In the data rows, zero lies at 4.5, halfway between 4 and 5.
Every row has a hidden score. In each pair, how much higher is the second row's than the first's? 15 means about the same, 30 much higher and 0 much lower. The score is a weighted sum of the row's numbers plus the product of two more (or one squared), each taken from its middle value.
[2 6 5 4 3 5 5 6 4 6 5 4 3 6 3 5]
[3 5 7 2 3 5 8 6 4 5 6 5 5 6 4 5] >> 16
[3 3 4 4 4 4 4 5 4 6 6 4 3 3 4 6]
[7 4 5 4 4 5 5 3 6 2 2 7 7 4 6 5] >> 23
[3 4 3 5 5 5 2 5 3 6 5 3 2 5 4 3]
[2 3 5 4 3 6 4 6 3 8 6 3 4 3 5 5] >> 4
[6 4 3 6 5 5 3 2 4 4 2 5 6 3 4 4]
[3 7 8 6 3 4 6 7 7 3 7 8 7 7 5 5] >> 11
[5 2 4 4 6 6 5 4 5 3 2 6 7 5 5 4]
[3 8 7 5 3 3 6 7 4 4 7 5 4 7 6 5] >> 10
[4 6 4 4 4 3 4 5 5 5 6 3 3 4 2 5]
[1 0 5 2 0 7 4 7 1 9 6 5 6 2 5 6] >> 14
[5 3 5 4 4 4 6 3 4 4 2 4 5 3 5 5]
[7 2 2 3 5 5 4 3 4 4 3 4 4 3 5 3] >> 16
[3 6 5 5 5 4 7 6 5 3 5 4 4 6 4 4]
[4 6 2 5 6 4 1 4 4 6 6 0 1 4 4 3] >> 16
[2 5 5 4 2 4 6 6 5 6 6 5 5 6 4 6]
[5 4 4 5 6 2 4 6 6 5 5 3 2 4 5 3] >> 12
[6 3 2 4 6 5 4 3 4 4 2 4 4 1 4 4]
[4 4 4 3 3 4 4 5 4 8 5 3 3 5 3 6] >> 16
[8 3 2 6 6 5 1 2 5 3 2 4 5 3 6 2]
[5 7 5 7 5 3 4 5 4 3 5 5 3 5 4 3] >> 9
[4 4 5 6 5 6 2 6 3 5 5 4 4 3 4 5]
[6 4 5 4 5 4 6 3 5 3 2 6 6 4 5 5] >> 24
[7 4 3 5 7 4 4 1 6 2 2 4 5 2 5 4]
[1 6 7 4 2 3 7 8 5 5 9 6 4 8 5 6] >> 13
[6 4 4 4 5 4 6 4 5 4 3 6 7 4 4 6]
[0 7 9 3 1 3 8 8 6 6 8 7 7 8 6 7] >> 14
[6 4 4 4 5 4 6 3 5 4 3 6 7 3 5 5]
[3 6 5 4 4 4 6 6 5 6 6 4 4 6 3 5] >> 15
[6 6 5 5 4 5 5 4 6 4 3 6 7 4 6 5]
[3 5 6 4 3 6 5 6 4 5 6 7 6 5 5 5] >> 15
[4 3 5 5 4 4 3 6 4 7 6 3 2 4 3 6]
[5 2 6 5 3 4 5 5 5 4 3 9 8 4 5 6] >> 19
[4 5 5 5 4 5 4 6 3 5 6 5 4 5 4 5]
[5 5 3 5 6 5 3 5 4 6 5 3 2 4 4 4] >> 20
[3 5 6 4 3 4 7 6 5 5 6 5 4 6 5 5]
[6 4 4 5 7 4 5 3 4 2 2 5 5 4 5 5] >> 12
[7 3 2 7 6 6 3 1 7 4 2 4 6 3 4 5]
[4 5 4 5 5 5 4 5 5 5 6 3 2 5 4 5] >> 14
[6 2 4 3 5 6 6 2 3 3 3 6 6 3 5 4]
[5 4 5 4 4 6 5 3 3 3 2 7 8 4 6 4] >> 17
[5 4 6 4 4 4 5 4 5 2 3 7 8 6 6 5]
[6 7 1 5 8 4 2 4 5 5 5 2 2 6 3 3] >> 25
[5 4 2 4 7 5 3 4 4 6 5 1 1 4 3 3]
[3 5 5 5 5 6 4 6 6 4 6 5 4 8 3 5] >> 18
[6 1 3 3 5 5 4 3 4 4 2 5 6 3 5 5]
[5 6 4 5 6 3 5 5 5 4 5 3 3 6 5 4] >> 19
[6 4 4 4 6 6 4 3 4 4 2 6 6 2 5 4]
[7 3 2 5 7 4 3 2 5 2 2 4 5 3 6 4] >> 10
[6 4 5 5 5 4 5 3 6 3 3 6 6 4 6 6]
[7 4 4 3 6 3 5 4 6 4 2 5 8 3 5 6] >> 14
[4 6 6 5 3 5 5 6 4 5 5 5 5 6 4 5]
[3 5 4 5 5 4 4 5 3 5 6 3 2 4 4 3] >> 19
[3 7 5 4 3 3 6 6 5 5 6 4 6 7 2 5]
[5 6 3 5 5 4 4 6 5 7 6 3 2 4 4 4] >> 19
[3 6 6 4 4 4 5 5 5 5 6 4 4 5 4 5]
[3 5 6 6 4 3 5 6 5 4 6 4 3 8 3 4] >> 15
[7 4 3 5 5 4 5 2 4 2 2 6 6 5 5 4]
[3 5 8 5 2 5 6 6 6 4 6 7 5 7 4 5] >> 11
[7 4 2 4 5 3 5 3 5 3 2 5 6 4 4 6]
[0 5 9 3 1 3 9 9 6 7 8 7 6 8 6 6] >> 17
[5 9 6 4 4 3 8 5 6 1 6 6 5 9 5 5]
[4 6 5 4 4 4 5 6 5 5 5 4 5 5 4 4] >> 12
[5 5 3 4 5 5 3 4 3 5 5 2 2 4 3 4]
[3 6 4 4 3 5 4 4 4 5 5 3 3 6 4 4] >> 22
[6 4 3 4 7 4 4 3 5 4 2 4 5 3 4 5]
[4 5 6 6 5 2 4 8 5 5 6 5 3 5 3 4] >> 5
[7 4 7 7 5 5 5 3 7 1 3 9 8 5 8 5]
[6 4 2 5 6 4 4 2 5 3 2 4 5 2 6 4] >> 15
[6 6 4 5 6 4 6 3 6 4 3 7 6 6 6 5]
[4 5 4 5 5 4 4 5 5 6 6 4 4 5 4 4] >> 7
[6 5 4 5 5 5 6 4 6 2 3 7 8 6 5 5]
[5 5 4 5 5 6 3 4 4 6 5 0 1 4 5 5] >> 11
[1 7 9 3 0 4 9 8 6 5 8 9 7 8 6 8]
[5 5 6 3 4 5 7 3 5 2 3 7 8 6 6 5] >> 23
[6 3 6 6 4 4 4 3 6 3 3 6 7 4 5 6]
[5 3 4 5 4 4 7 4 5 3 4 7 8 4 6 6] >> 18
[7 5 4 3 7 4 6 3 5 2 3 5 5 3 7 4]
[7 4 3 5 6 5 3 2 5 4 3 4 5 3 4 5] >> 13
[3 5 4 4 4 5 5 5 4 5 6 4 3 5 6 4]
[2 6 8 3 2 3 8 6 5 3 6 7 6 7 5 5] >> 8
[6 6 6 6 5 5 6 4 5 1 3 8 7 5 6 5]
[7 4 3 3 6 5 6 1 5 3 1 4 5 2 6 5] >> 22
[4 5 5 6 3 4 4 6 4 5 6 3 3 5 4 4]
[4 6 5 4 4 4 4 5 4 5 6 3 4 5 4 5] >> 15
[6 3 4 5 5 6 5 3 4 5 2 4 5 2 4 5]
[6 3 4 3 5 5 4 2 4 4 3 4 5 2 5 5] >> 11
[6 3 5 5 6 4 5 3 5 3 3 5 5 3 4 4]
[4 2 3 6 7 4 2 4 5 6 6 2 1 3 3 1] >> 15
[6 5 3 3 6 4 4 2 6 3 2 5 7 5 3 4]
[4 4 4 4 4 4 5 5 4 6 6 5 3 5 4 4] >> 13
[4 3 2 5 5 5 3 5 4 6 5 1 1 4 4 3]
[3 5 5 4 3 4 5 6 4 4 6 5 4 6 3 4] >> 9
[5 4 5 5 4 4 6 3 5 3 3 6 7 4 6 6]
[7 4 3 5 5 4 4 2 4 2 3 5 6 4 5 4] >> 19
[4 6 5 4 5 4 5 5 5 3 5 4 4 4 4 4]
[5 5 7 4 3 5 8 4 5 1 2 9 9 6 6 6] >> 15
[4 5 3 5 5 5 3 5 4 6 6 1 2 4 4 4]
[6 4 5 5 6 3 4 4 8 2 2 7 6 5 6 4] >> 18
[4 5 4 4 6 4 4 6 5 5 6 4 3 6 2 4]
[3 5 7 5 3 4 6 6 5 4 6 6 6 7 5 6] >> 12
[4 7 5 7 5 3 3 5 5 4 6 3 4 7 4 4]
[7 5 4 5 5 4 3 3 6 3 2 5 7 4 6 5] >> 15
[7 3 3 4 8 5 4 2 4 3 2 3 4 2 7 5]
[3 5 5 7 5 3 5 7 4 4 5 2 3 7 4 3] >> 19
[3 6 7 3 2 5 7 7 5 5 6 6 5 6 4 6]
[5 3 4 5 5 5 5 4 5 3 3 5 5 4 5 5] >> 19
[3 5 6 4 3 6 5 7 4 6 6 4 4 5 5 6]
[3 6 5 4 3 5 4 6 4 5 6 4 3 5 4 5] >> 18
[4 6 4 5 5 5 3 5 4 5 5 4 4 5 4 3]
[3 6 5 4 4 4 5 5 4 4 5 5 4 5 4 4] >> 11
[1 7 8 2 1 5 6 8 3 7 8 5 4 6 6 5]
[7 6 5 6 6 4 6 3 6 0 3 6 6 6 5 3] >> 20
[3 5 6 4 5 5 5 7 4 7 6 3 3 5 4 5]
[0 7 9 2 0 3 9 8 4 5 8 8 7 8 5 6] >> 14
[4 5 4 4 4 5 5 6 4 5 5 3 3 5 3 4]
[6 6 2 5 7 3 2 4 5 3 5 1 0 6 4 2] >> 22
[6 4 4 4 6 3 5 3 5 3 3 5 5 4 5 3]
[5 4 4 4 5 5 3 6 4 7 5 4 4 4 4 5] >> 7
[5 5 7 4 5 4 7 3 4 1 3 7 8 6 6 5]
[6 4 5 4 5 5 5 3 5 3 3 5 6 5 5 5] >> 15
[6 6 4 4 6 4 5 3 6 2 3 5 8 5 3 5]
[7 9 4 7 7 0 5 3 7 0 6 4 2 9 4 3] >> 20
[6 3 4 4 5 4 5 3 4 4 2 6 7 3 5 5]
[7 5 4 5 6 4 5 2 6 1 2 7 6 4 5 4] >> 20
[3 6 5 4 3 4 7 6 5 5 6 5 5 6 4 5]
[4 6 2 3 5 5 2 5 3 7 6 2 3 3 3 3] >> 18
[7 2 1 4 7 4 2 3 3 5 2 2 3 1 4 4]
[6 4 4 6 5 6 5 3 5 3 1 5 7 5 4 4] >> 25
[3 5 4 5 5 4 3 5 4 6 6 3 2 4 4 4]
[3 7 4 5 5 4 4 5 5 4 5 4 3 5 4 3] >> 22
[3 6 4 4 4 5 6 5 6 6 5 5 4 5 4 5]
[3 4 3 5 3 6 2 6 4 7 6 3 3 4 3 5] >> 9
[6 4 5 6 3 5 6 3 5 1 2 8 7 5 7 4]
[2 2 6 4 2 6 5 6 2 7 5 5 3 4 5 5] >> 7
[6 5 4 4 5 5 5 2 4 2 2 4 5 3 5 4]
[5 4 5 5 4 5 5 3 4 3 3 6 6 4 6 5] >> 12
[6 4 4 4 5 5 7 2 4 2 2 6 7 4 6 5]
[7 5 5 6 4 4 6 3 6 2 3 7 7 5 6 5] >> 13
[7 6 5 4 5 3 7 2 6 1 3 6 7 5 5 6]
[3 3 5 4 3 5 4 6 3 7 6 4 4 3 4 5] >> 9
[5 3 4 5 6 5 6 2 5 1 2 7 6 5 5 5]
[4 6 5 4 4 4 4 6 5 5 6 3 3 5 5 5] >> 7
[3 6 7 5 2 4 6 6 5 5 6 6 6 7 5 4]
[3 5 6 2 4 4 6 5 3 6 6 3 3 5 4 6] >> 10
[6 2 2 3 6 5 2 2 4 5 3 3 4 1 4 4]
[3 4 6 5 4 4 5 7 4 6 6 4 3 5 6 5] >> 12
[4 5 6 4 2 5 2 7 6 8 7 6 5 4 2 5]
[4 6 6 6 4 4 5 6 6 4 6 4 4 6 4 4] >> 19
[4 7 4 5 6 4 4 6 5 5 6 3 3 6 4 4]
[6 5 5 4 5 4 7 3 5 2 3 6 7 6 5 4] >> 20
[4 6 3 3 6 4 5 6 3 6 6 3 3 5 4 4]
[3 5 6 3 4 3 8 7 5 6 6 5 3 5 4 5] >> 13
[6 4 6 5 6 4 5 4 6 2 3 6 6 6 5 4]
[3 6 6 5 4 5 4 6 4 5 7 3 2 7 4 5] >> 14
[3 5 5 4 5 5 4 6 4 6 6 3 3 4 5 4]
[5 3 4 4 5 5 5 3 5 5 3 4 5 2 5 5] >> 15
[4 4 3 5 5 5 3 5 4 6 5 2 2 3 4 3]
[8 4 1 4 8 4 2 1 5 3 2 2 3 2 4 3] >> 16
[6 3 4 4 4 6 3 4 5 6 3 8 7 1 4 5]
[2 5 4 3 5 4 5 6 5 5 5 6 5 5 5 3] >> 23
[4 5 3 6 5 4 2 5 5 6 5 2 2 4 4 3]
[7 4 3 6 5 5 3 3 5 4 2 4 6 3 5 4] >> 14
[3 6 6 4 3 4 6 5 4 4 5 4 4 6 5 4]
[5 2 3 4 6 4 6 3 2 4 3 3 4 2 6 4] >> 9
[5 5 4 5 4 5 4 4 6 4 3 7 7 4 4 6]
[3 4 5 5 5 4 4 5 2 5 5 2 2 5 4 3] >> 15
[5 2 5 3 4 5 5 4 5 4 3 7 8 3 6 6]
[4 6 6 4 5 3 4 6 5 5 6 3 2 5 4 3] >> 21
[5 4 3 6 4 6 0 7 5 8 5 3 3 2 4 4]
[6 7 4 8 6 4 4 5 3 3 5 5 4 7 3 4] >> 17
[5 3 6 4 5 4 7 3 5 3 3 8 8 4 5 6]
[2 8 8 2 2 4 8 7 5 6 7 6 5 8 7 6] >> 24
[6 6 5 4 6 4 8 3 5 1 2 6 6 6 5 5]
[7 2 2 3 6 4 2 2 3 5 3 3 4 4 4 4] >> 11
[4 7 4 6 6 3 4 5 5 4 6 4 3 5 3 4]
[7 5 3 5 6 5 5 2 5 3 3 3 6 3 6 6] >> 9
[3 5 9 5 1 4 6 7 5 5 6 7 6 7 5 6]
[4 4 3 5 6 5 2 5 4 7 5 1 1 3 3 4] >> 19
[4 6 5 5 5 3 4 6 3 5 5 4 3 5 4 5]
[7 5 5 4 5 4 4 3 6 3 2 5 6 3 5 4] >> 23
[3 5 4 4 4 5 5 5 3 4 6 4 3 4 4 3]
[3 3 4 4 5 5 3 5 4 7 5 4 3 3 4 4] >> 12
[4 6 5 5 4 3 4 6 5 4 6 4 4 6 5 3]
[6 3 2 6 6 5 2 2 5 3 2 4 4 2 6 2] >> 23
[4 6 7 5 4 4 7 7 6 4 7 8 6 8 4 5]
[7 5 4 4 5 4 5 3 6 3 3 6 7 5 5 5] >> 16
[3 3 4 4 4 5 4 5 4 6 6 3 2 3 4 4]
[6 4 4 6 5 4 3 3 5 3 3 4 3 3 6 4] >> 16
[3 6 5 5 5 5 5 6 3 4 5 4 4 6 4 4]
[4 5 5 4 4 3 4 5 4 4 5 3 4 7 4 4] >> 13
[3 2 3 5 5 4 2 6 3 8 5 2 3 2 3 5]
[1 8 9 2 3 3 9 7 4 4 9 7 6 9 5 5] >> 26
[2 3 6 4 4 5 6 6 4 5 6 5 4 5 5 4]
[1 7 9 3 0 5 8 9 6 7 8 8 8 7 7 7] >> 14
[3 4 5 5 4 6 4 6 3 6 6 3 4 4 5 5]
[2 5 7 4 2 6 5 6 5 6 6 8 6 5 5 4] >> 29
[5 6 3 3 7 4 3 5 3 5 5 2 3 4 4 4]
[7 4 4 5 5 4 3 4 4 3 2 5 6 4 4 4] >> 10
[3 4 5 6 3 4 4 6 4 5 6 4 4 4 3 3]
[2 3 7 4 2 5 6 7 4 7 6 6 6 5 3 6] >> 10
[1 6 9 1 2 3 8 9 5 7 8 8 7 7 6 8]
[6 3 6 4 4 5 6 3 5 2 3 7 7 6 6 5] >> 26
[6 4 4 6 5 4 5 3 5 2 3 5 5 4 6 5]
[3 3 4 6 3 4 2 5 3 5 7 3 2 7 4 6] >> 16
[2 4 6 4 4 3 5 6 5 6 7 5 3 4 4 6]
[6 5 5 5 5 5 5 3 4 1 2 7 8 5 4 5] >> 21
[5 3 7 5 3 3 6 4 5 2 3 8 8 8 7 5]
[6 5 5 4 5 4 6 4 5 2 3 6 6 5 6 6] >> 10
[4 3 7 5 5 4 5 4 5 4 3 6 7 5 4 6]
[8 6 2 5 7 4 3 0 6 1 2 2 3 4 4 4] >> 26
[0 5 9 2 1 3 8 7 4 6 8 7 5 7 6 6]
[2 6 8 6 1 3 6 7 5 4 7 6 6 6 3 5] >> 9
[2 4 6 5 2 6 5 6 4 5 5 6 6 6 4 4]
[4 8 4 4 3 5 5 6 3 6 6 3 4 7 2 6] >> 8
[6 3 4 5 5 4 5 4 5 2 2 6 6 5 6 5]
[3 5 6 4 3 5 5 7 5 5 6 7 5 6 4 5] >> 17
[0 6 8 2 2 4 9 7 4 6 8 5 4 8 5 6]
[0 9 9 3 1 5 9 8 6 5 8 8 7 9 6 6] >> 21
[6 5 5 4 4 5 5 3 6 3 3 7 8 4 6 6]
[5 4 3 4 5 6 2 5 4 7 5 2 2 2 4 3] >> 18
[7 3 3 5 6 4 3 3 5 4 2 4 5 3 5 3]
[1 6 7 3 2 4 5 8 5 6 6 4 3 5 4 6] >> 1
[5 6 3 5 6 4 2 4 4 5 6 2 1 5 4 2]
[3 6 4 5 4 4 3 5 4 6 5 4 3 5 3 5] >> 9
[6 3 4 4 5 5 4 2 3 4 3 4 4 4 5 5]
[3 5 6 3 2 4 6 6 4 6 6 6 5 5 4 6] >> 10
[6 4 7 4 3 3 5 3 4 3 3 6 6 8 6 5]
[3 7 6 5 3 4 6 6 5 3 6 6 5 6 5 5] >> 11
[4 4 4 4 5 5 2 5 3 7 5 2 1 2 4 4]
[4 4 2 5 5 5 2 4 3 6 6 2 2 4 3 4] >> 18
[8 3 1 5 7 5 1 1 4 5 2 2 4 2 4 4]
[6 3 3 6 7 4 3 2 5 2 2 4 4 4 5 2] >> 19
[6 3 4 4 3 5 4 3 5 5 3 6 7 3 5 6]
[3 2 3 5 5 5 5 5 0 5 6 4 3 4 3 5] >> 12
[6 4 3 4 4 4 5 2 5 4 3 4 7 4 5 5]
[4 8 4 6 6 3 5 4 4 3 5 3 2 6 3 3] >> 20
[8 4 0 5 7 4 1 2 6 3 1 4 4 4 4 4]
[5 2 3 3 5 5 3 3 4 5 3 6 7 3 5 5] >> 10
[3 7 5 6 4 4 5 6 4 4 6 5 5 5 4 4]
[1 1 5 3 2 6 2 7 2 9 6 4 4 1 4 7] >> 2
[6 4 5 7 5 4 5 3 8 3 3 7 7 5 6 5]
[4 6 5 5 4 6 6 5 4 4 5 6 5 5 4 4] >> 21
[3 5 4 5 4 5 3 6 5 7 6 3 3 4 4 5]
[6 5 3 4 6 5 5 2 4 2 3 4 5 3 4 4] >> 18
[5 5 4 5 5 4 4 5 4 4 6 3 4 6 4 4]
[5 5 3 5 4 7 5 4 5 3 3 5 5 2 7 5] >> 24
[3 4 5 4 4 3 6 5 4 4 5 5 3 6 3 2]
[5 1 3 4 5 7 4 2 4 6 2 4 5 2 5 5] >> 12
[3 3 4 5 4 5 4 5 3 6 5 3 3 4 3 4]
[4 4 5 4 5 4 4 6 5 6 6 4 3 3 6 4] >> 11
[7 5 3 6 5 5 4 2 5 2 3 5 5 5 4 4]
[6 5 5 6 5 4 7 4 6 1 3 8 8 6 6 5] >> 11
[5 4 3 6 3 6 0 5 5 8 5 2 2 3 3 3]
[6 6 4 4 5 4 6 4 4 2 3 6 5 5 5 5] >> 8
[4 6 4 5 4 5 3 5 4 5 5 2 3 5 5 4]
[4 2 3 4 5 5 1 6 4 7 5 2 2 3 3 4] >> 7
[6 3 6 4 4 5 5 3 5 3 3 6 6 4 5 5]
[2 6 7 5 3 5 7 7 5 5 6 6 5 6 5 7] >> 12
[6 5 5 4 4 3 6 4 6 4 4 6 7 4 5 7]
[6 4 5 4 5 5 5 3 5 4 2 6 7 3 6 5] >> 24
[6 4 5 4 4 4 7 4 5 2 3 8 7 6 6 5]
[3 7 6 5 2 4 7 7 5 4 6 7 5 7 6 5] >> 18
[3 6 7 5 3 5 6 6 5 5 6 6 4 6 4 5]
[6 4 5 5 5 3 8 4 6 2 3 6 6 4 6 5] >> 11
[7 4 4 5 6 5 4 3 4 2 3 6 6 5 5 3]
[4 6 5 7 5 4 4 6 3 5 6 2 2 4 3 4] >> 6
[2 5 6 4 3 4 7 7 4 4 6 6 6 6 5 5]
[5 3 6 4 3 5 6 3 5 3 3 8 8 4 6 6] >> 17
[6 4 5 4 5 5 6 3 5 3 3 7 7 4 6 5]
[4 5 5 5 4 4 5 6 5 6 5 4 5 7 2 5] >> 12
[6 4 3 4 6 6 4 3 3 3 3 3 5 3 5 4]
[4 5 4 5 4 4 3 6 5 5 5 4 3 5 4 5] >> 12
[3 5 6 3 3 5 8 5 3 5 6 5 5 6 5 6]
[6 3 3 4 6 5 4 3 3 4 2 4 5 2 5 5] >> 11
[3 4 7 5 3 6 5 6 5 5 5 6 4 5 6 4]
[3 7 6 6 4 3 5 6 6 5 5 4 4 5 4 5] >> 8
[8 4 1 6 7 4 0 2 6 3 2 4 5 2 3 4]
[4 6 3 6 6 5 4 5 4 4 6 2 2 5 3 3] >> 19
[6 2 3 5 5 5 4 4 5 5 2 6 8 3 5 4]
[6 3 3 4 6 5 2 3 5 5 2 3 4 1 6 4] >> 13
[4 5 5 5 4 5 2 5 4 6 5 3 3 4 3 4]
[6 1 2 4 8 4 1 3 5 6 2 4 6 0 3 3] >> 12
[4 5 6 4 3 5 4 6 4 6 5 5 4 4 4 6]
[3 5 7 4 2 5 4 6 5 6 6 5 4 5 5 6] >> 18
[7 2 2 5 7 5 2 3 4 5 2 3 5 1 4 5]
[4 6 4 5 5 4 2 5 4 4 5 4 3 5 3 4] >> 21
[4 6 4 5 4 4 3 5 3 5 5 4 3 5 3 4]
[6 4 4 4 5 3 5 3 5 2 3 7 7 6 4 4] >> 17
[4 5 5 3 7 3 4 6 6 6 6 3 4 4 4 5]
[4 3 3 3 5 4 4 5 2 6 5 1 3 4 4 4] >> 22
[3 6 6 2 2 4 5 6 4 4 6 6 5 5 5 4]
[3 6 6 4 3 5 5 6 4 5 5 5 3 5 5 4] >> 20
[6 6 2 4 5 5 3 4 5 4 6 2 1 4 5 4]
[6 1 2 6 6 5 3 3 5 5 2 4 4 0 4 4] >> 9
[7 5 2 5 8 6 4 2 4 3 2 4 4 2 5 4]
[4 4 3 3 4 7 4 5 2 7 6 3 3 3 4 5] >> 11
[6 5 3 5 5 4 4 2 4 3 3 4 5 4 5 4]
[3 5 6 4 4 5 4 5 4 5 6 4 4 7 4 5] >> 11
[4 5 3 4 6 4 4 5 3 5 5 2 3 4 4 4]
[4 5 6 4 4 5 6 5 4 5 6 4 4 7 4 5] >> 19
[3 7 5 4 4 4 7 6 5 3 6 5 4 7 4 4]
[3 3 4 3 3 5 2 6 3 9 6 2 2 2 3 4] >> 10
[5 2 2 3 4 6 4 3 4 5 3 5 6 1 4 5]
[6 6 6 4 5 4 6 3 5 1 3 8 9 5 6 5] >> 16
[4 4 5 4 4 5 4 5 6 6 6 4 4 5 4 4]
[5 4 3 5 6 4 2 5 5 7 5 2 3 3 3 5] >> 7
[5 3 2 5 6 6 3 2 5 4 2 5 5 3 5 4]
[2 4 6 5 4 3 6 8 4 7 6 5 4 4 5 4] >> 2
[3 5 5 4 5 4 4 6 3 5 5 1 2 4 4 4]
[4 6 4 4 5 6 5 4 4 5 6 4 3 4 4 5] >> 23
[3 4 5 5 5 5 4 6 3 6 4 4 3 4 3 4]
[3 4 5 3 6 4 2 5 4 7 6 3 4 3 2 3] >> 15
